A single turn carries every row of the set below to another of its rows. Some are shown first; where does it send the rows asked next?
J742: [ 22   5   4   0   4  -1   5   3  29  25  10 -12  -4  12  10]
J808: [ 21   9  23   2   2   3  17 -15  -7 -17   4  -3  -7   2   3]
J433: [ 18  -4   7   1   8   4  12   6  27  25  15 -17   0   7  10]
J374: [ 21  12  11   4  -1   0   6 -17   3 -17  -4   5 -14  10  14]
J922: [ 21   4   4   1   3   1   4   4  28  25  11 -13  -3  12  12]
J100: [  2 -15  21  -2  13   7  30  -5   2 -11   9   3  -3 -17  11]
J815: [ -7  -8  16  -8   7  -6  25   0  -2  -5  -2  15   1 -18  10]
J648: [ -8   2  11  -9   2 -11  16   0   2  -3  -7  23  -1 -14  14]
J491: [  4  -6  26  -6   9   2  30  -3  -3  -9  10   3  -1 -17   5]
J733: [ 11  -9  20   0   9   3  25 -11 -11 -14   3  -4  -1  -5   3]
J857: [ 14  -2  27  -1   7   5  26 -10  -6 -14   9  -4  -3  -8   2]
J521: [ -7   0  10  -7   4  -7  16   1  13  -4  -2  26  -6 -17  20]
J414: [ 11  23  14  -3  -6 -10   4 -10   3 -10  -6  17 -10   2  12]
J331: [11 -7  6 -3  8  0 13 10 31 29 15 -9  0  0 10]
J85: [ 14 -11  21   3  11   9  25 -12  -2 -17   9  -6  -6  -5   8]
J693: [18  5  2 -1  3 -1  3  6 31 27  8 -9 -4 11 14]
J630: [ -6   8  17 -11   1 -10  18   1   7  -3  -1  24  -3 -19  13]
J804: [10 -2  3 -3  6 -3 10 11 33 30 12 -5  0  1 13]
J146: [ -6 -12  16  -7  10   0  25   1   9  -5   5  16  -3 -21  16]
J978: [17  6  2 -1  3 -4  3  5 32 27  9 -7 -4 11 12]
J273: [ -1  11   8  -7  -2 -14   8  -5   2  -6 -12  24  -5  -6  15]
J617: [ 21   1  17   6   5   7  15 -18  -2 -18   3  -5 -10   5   9]
J489: [12  3  2 -3  3 -5  6  8 34 30  9 -4 -3  5 14]
J752: [10 -1  3 -3  5 -1  9 11 32 30 12 -6  0  2 15]
J155: [ -5  -3  22  -9   6  -4  27   1   3  -4   6  15   1 -22  10]
J699: [12  4  2 -3  4 -2  5  8 33 29  9 -6 -2  7 15]
J206: [  0  12   6  -4  -1 -10   7  -4  13  -6  -7  26 -11  -7  21]
J260: [  9  15   9  -3  -4 -11   5 -10  -1 -10 -12  16  -8   4  13]
J197: [ 16  11  13   1  -1  -5   7 -15  -7 -15  -7   5  -8   8   8]
J731: [ 14  -7   7  -1   9   3  14   9  29  27  15 -14   0   3  11]
J846: [  0 -12  20  -4   9  -1  28  -5  -7  -9   3   4   2 -14   6]
J188: [ 15  -7   7  -1   9   2  16   7  29  27  16 -14   1   3   9]
J241: [  1  18  13  -8  -4 -13   9  -4   7  -5  -5  25  -7  -9  15]
J199: [ 17   2  17   3   4   1  15 -16 -10 -17  -2  -3  -5   4   4]
J344: [ 12  16   7   0  -3  -7   2 -11   9 -12  -8  17 -14   5  19]
J244: [ 22   0   5   1   5   2   9   2  28  24  13 -17  -3  12   8]
J683: [11 -5  5 -3  7  1 13 11 31 29 15 -9  0  1 12]
J951: [ 20  -4   7   0   8   3  12   4  27  25  15 -18   0   7   8]
J377: [ 20  19  18   1  -3  -4   8 -14  -3 -14  -2   5 -10   5   8]
J286: [ 21   0   5   2   7   4   8   5  27  24  13 -17  -2  12  11]

J199 goes to J197
J286 goes to J922
Now find these:
J374 goes to J344
J241 goes to J630

A single turn carries every row of the set below to another of its rows. Some are shown first; where does it send the rows asked next?
J798: [-12 -10  -5 -26 -15 -15  -7   4  -1   2  -2  -7   5   5   0 -16]
J596: [-13  -4  -8 -11 -20 -17   8   2  -1  -3   0 -13   5  10   7 -16]
J968: [ 10   5  11  -2  -8   0 -20   5   6   6   9   1   6   5   6  24]
J946: [ -1  -2  -9   1  -7  -8   6   6  -5 -11  22 -19  -1   9  20 -13]
J769: [-19  15  12 -17   5   2 -12 -13   8   0   4   1   2  10 -11  -4]
J750: [  1  -4  -9  14   3  -3   5  10   2 -16  21 -14  -3   9  18  -9]
J481: [ 11   8   9  -4  -8   2 -19   3   3   8  14  -1   9   1   6  23]
J47: [ 12  10   8  -6 -10   3 -13  -3   3   7  15   0  12   0   4  22]
J200: [  4 -17  -9  11   4   0  -1  11  14   0   6   1   9 -16 -24  -2]
J39: [ -6   9 -14   8  13   8   6   4   9 -13  21  -9   4   5  16 -13]
J220: [-13   9 -11  -9  -3  -4   7  -3   1 -10  12 -10   6  13  20 -18]
J566: [-13  19   7  -7  13  11 -16 -14  12   0   9   1   3   4 -12  -5]
J847: [  5 -11  -8  23   2  -5   9  11   7 -16  16 -10  -1   4   7  -3]
J694: [  1  -4 -11  14  21  12  -1   3  18 -12  15   6   7  -6  -7  -4]
J89: [ -8   6  -9  -4  20  10  -4  -4  13 -16  15   5   3  10  14 -10]
J237: [ 10   4  12   0 -10  -3 -16   0   8   3   5   5   7   7   5  25]
J77: [ -7 -16  -7   3 -20 -18   7  15   3   1  -4 -13   5  -1 -10  -9]
J870: [ 11   9   9  -5 -12   1  -9  -8   5   5  11   3  13   2   4  23]
J378: [ 10   6  11  -2 -11  -3 -11  -6   7   2   5   6  10   6   4  25]
J697: [  0 -16 -10  19  -4  -7   6  21  11  -2   5 -10   5 -10 -13  -3]
J585: [  0   3  -8  17  20  10  -8  -1  20  -8  11   4  12  -4 -15  -2]
J912: [-19   7  13 -20  -1  -9 -12  -5  11   7  -1  -1   0   7 -18   0]
J942: [ -3 -20  -6  -9 -14 -13  -3  11   5   7  -2  -6   9 -10 -21  -8]
J772: [-12  13  -4   2  21  11 -10  -6  13 -15  11   4   7  12   5  -8]
J610: [-12   1  10 -13   1 -10 -15   1  18  12  -1  -5   0  -1 -26   3]
J987: [  4 -15  -8   7 -18 -17  15   5  -2  -6  12 -16   5   0  -1  -8]
J171: [-15   4  -7 -23   2  -3  -7  -4   3  -9   7  -2   2  15  17 -17]
J475: [  2  -9  -7  10   5  -4  -6   7  18   5   5  -3  15 -13 -29   0]
J916: [-21  11   0 -21   5  -2 -11  -2   2  -9   6  -2   5  19  10 -11]
J117: [  0  -3 -14  22  13   6   5  15  14  -9  18  -8   4  -6  -1  -5]
J941: [ -5  13   5   2  16   9 -19  -7  20   5  10  -2   3  -4 -20  -2]
J16: [  7 -17  -8  20  -9 -12  14   8   4 -10  12 -11   3  -1  -2  -3]
J928: [  0  -8  -8  -3 -17 -14  11   4  -7  -7  16 -20   4   4  11 -12]
J809: [ -5   4   6  -1   9  -1 -19   1  22  11   5  -5   2  -7 -28   2]
J725: [ -7 -11  -3 -13 -11 -17  -7  10   9  12   0 -11  13  -7 -25  -3]
J821: [-18  -1   0 -28 -10 -16  -9   6   0   5   0  -9   8   9  -5  -9]

J941 goes to J809
J847 goes to J16
J89 goes to J694
Now find these:
J47 goes to J481
J596 goes to J220
J475 goes to J725

